In the data rows, 128 means zero.
Here is the table:
[169,171,136,165,168,115,132,143]
[122,121,151,071,070,173,149,122]
[150,149,097,138,134,120,159,115]
[149,146,095,125,122,112,126,103]
[162,165,119,154,154,123,147,113]
[160,159,079,195,196,078,194,104]
[146,148,156,131,130,144,064,182]
[137,138,111,184,185,129,159,116]
[132,132,111,105,103,179,131,089]
[148,150,129,150,147,157,101,131]
[160,161,118,167,169,126,146,139]
[162,161,133,124,125,131,107,145]
[144,146,141,104,104,128,086,158]
[115,117,143,104,104,160,151,145]
[123,121,189,116,115,156,085,179]
[060,057,236,059,062,200,062,201]
[124,126,214,069,069,222,111,138]
[153,154,089,158,158,119,147,111]
[136,134,107,167,167,138,085,177]
[086,090,141,113,111,089,091,117]
[125,123,103,080,081,163,175,087]
[153,153,144,098,098,133,129,136]
[073,074,178,034,035,139,122,101]
[139,140,108,139,139,098,185,084]
[064,066,165,066,067,176,129,121]
[145,144,063,149,151,108,183,050]
[153,150,151,146,146,154,098,183]
[060,057,151,069,072,205,186,081]
[122,125,123,107,109,148,151,122]
[156,154,117,137,134,132,160,122]
[136,136,119,141,140,120,108,151]
[128,129,093,146,144,137,118,116]
[142,144,123,122,121,106,108,122]
[146,147,170,110,108,157,125,188]
[133,132,110,126,125,114,116,123]
[157,158,185,138,137,148,082,182]
[091,092,173,097,097,153,063,150]
[123,123,132,102,101,162,131,133]
[080,079,145,083,084,135,141,073]
[057,054,148,081,077,145,141,098]
[076,076,130,083,084,125,100,112]
[163,165,115,159,159,097,130,139]
[148,146,104,179,179,102,121,138]
[163,166,092,133,136,075,154,109]
[064,063,153,078,076,152,088,112]
[076,079,163,116,117,156,101,108]
[082,081,165,113,113,156,088,144]
[155,154,092,174,173,105,084,144]
[135,136,085,168,168,099,148,135]
[146,145,114,140,140,120,128,144]
[139,139,139,134,134,108,126,175]
[089,089,137,109,109,105,093,154]
[134,133,095,165,164,086,153,133]
[082,079,099,150,149,092,134,126]
[085,087,146,091,092,116,101,134]
[072,072,170,069,070,168,108,140]
[121,121,148,080,077,188,128,107]
[090,087,178,082,085,155,064,170]
[142,142,088,125,125,130,163,097]
[131,135,171,126,126,174,100,176]
[138,137,121,123,122,133,115,108]
[081,081,157,177,177,134,099,173]
[136,138,114,117,117,143,144,121]
[147,147,088,123,126,108,131,093]
[150,151,083,156,158,101,179,085]
[140,139,104,169,168,096,166,131]
[136,136,103,121,120,143,154,099]
[118,118,172,061,062,162,101,154]
[128,130,077,126,127,099,149,097]
[098,099,167,107,106,140,083,128]
[079,076,167,090,091,161,130,138]
[145,145,084,151,152,104,121,120]
[175,174,129,161,162,123,099,183]
[157,155,126,148,147,125,098,175]
[175,177,060,174,173,044,179,104]
[156,155,098,163,163,103,127,111]
[158,158,116,132,133,096,164,130]
[158,156,100,114,114,112,123,096]
[138,136,151,098,099,123,129,148]
[086,087,127,102,100,138,151,072]
[137,137,135,108,109,129,131,118]
[109,113,128,155,156,108,163,087]
[158,160,120,127,127,120,133,124]
Each row belongs to one hidden group. There are 2 groups. Groups can overlap: rows of different groups may look alike. Groups are numbered from 0 in the order they first appear among the rows asked about.
Some new rows, each followed by its group:
[162,163,035,178,179,034,151,072] 0
[140,139,135,148,148,134,143,130] 0
[129,129,108,099,098,144,155,106] 0
[168,170,083,183,183,026,162,128] 0
[060,060,149,098,099,146,143,123] 1
[121,120,088,108,111,095,184,053] 0
[183,180,125,177,177,097,089,189] 0
[144,142,074,125,125,097,180,089] 0
[161,159,090,155,156,102,188,100] 0
[118,118,144,113,113,149,148,105] 0
[165,165,145,133,129,151,112,172] 0
[159,160,098,155,154,123,143,114] 0
[144,144,082,085,086,104,173,040] 0
[133,134,142,122,124,154,131,146] 0
[141,140,154,117,118,125,123,145] 0
[081,080,143,115,117,110,146,120] 1
[116,118,140,097,097,186,118,126] 0
[139,140,099,187,186,121,141,100] 0
[144,145,146,135,137,127,133,162] 0
[068,068,099,098,099,128,146,065] 1
[100,102,126,093,093,138,113,093] 1
[094,095,128,154,153,101,088,147] 1
[074,075,174,090,091,141,085,129] 1
[170,166,134,154,155,128,097,139] 0
[079,081,168,100,100,159,096,162] 1
[154,156,115,142,146,116,150,094] 0
[131,129,097,100,099,131,153,070] 0
[145,143,147,100,098,166,141,121] 0
[155,155,106,150,151,130,110,140] 0
[135,135,149,107,105,124,093,166] 0
[144,142,093,146,146,136,152,082] 0
[153,154,125,140,141,155,069,154] 0
[152,154,109,121,121,128,164,109] 0
[131,131,132,090,090,166,130,141] 0
[077,078,162,122,122,133,068,148] 1
[136,136,061,144,142,066,187,107] 0
[088,087,199,075,075,176,090,144] 1
[095,094,189,118,117,161,084,163] 1
[158,159,110,184,183,089,142,133] 0
[084,083,133,134,135,128,134,122] 1
[140,139,110,123,122,140,124,101] 0
[122,121,106,100,100,125,132,068] 0
[154,155,154,103,102,150,128,169] 0
[096,095,134,144,141,106,131,122] 1
[123,122,105,127,128,065,173,080] 0
[104,103,145,131,131,161,121,148] 0
[068,066,122,091,091,134,146,070] 1
[152,153,068,171,173,052,163,088] 0
[135,132,140,090,088,171,163,099] 0
[064,067,175,082,081,169,124,125] 1
[112,109,134,157,157,086,076,125] 1
[152,152,129,172,173,107,115,155] 0
[171,172,118,156,154,118,125,155] 0
[173,173,111,154,157,105,102,150] 0
[146,147,095,138,137,103,147,108] 0
[070,071,192,106,106,192,040,191] 1
[162,165,160,148,149,133,075,199] 0
[128,128,107,089,090,140,171,092] 0
[135,135,109,091,089,151,138,079] 0
[074,075,176,108,109,143,094,149] 1
[137,137,125,117,116,110,187,098] 0
[077,081,114,133,134,108,151,083] 1
[069,071,135,144,144,128,137,105] 1
[139,139,094,131,132,085,192,107] 0
[080,080,161,113,114,145,106,147] 1
[121,120,177,099,098,198,123,143] 0
[169,170,080,194,195,063,173,131] 0
[106,109,117,117,117,152,132,107] 0
[096,095,141,142,141,099,091,162] 1
[165,165,080,170,171,105,183,116] 0
[161,161,115,179,178,099,148,149] 0
[161,160,121,152,153,112,137,136] 0
[146,146,123,138,138,130,082,147] 0
[150,150,135,165,165,137,144,147] 0
[164,160,130,159,158,081,120,163] 0
[145,146,120,126,126,129,172,101] 0
[148,149,167,154,151,168,161,162] 0
[081,082,132,125,124,137,125,096] 1
[073,074,175,118,118,161,084,184] 1
[146,146,125,163,162,138,138,135] 0
[086,087,144,074,077,153,134,100] 1
[144,145,157,129,130,153,167,133] 0
[142,142,120,158,155,122,134,133] 0
[073,071,173,104,101,148,098,141] 1
[165,165,145,096,097,132,135,158] 0
[145,146,142,135,134,126,101,159] 0
[157,153,091,116,116,106,139,108] 0
[127,124,101,163,162,078,086,138] 0
[156,154,106,185,185,126,131,144] 0
[124,125,154,134,135,170,148,139] 0
[108,108,101,186,186,046,104,139] 1
[164,164,131,175,177,125,119,174] 0
[157,158,101,141,143,102,187,092] 0
[171,170,160,149,150,131,058,204] 0
[134,136,107,110,109,131,122,120] 0
[162,160,105,149,149,091,160,125] 0
[150,150,119,168,168,105,139,131] 0
[153,153,122,160,159,113,097,169] 0
[120,118,194,088,089,177,118,143] 0
[119,119,122,109,109,167,143,117] 0
[100,099,114,138,137,080,067,136] 1
[160,157,174,155,158,152,107,194] 0
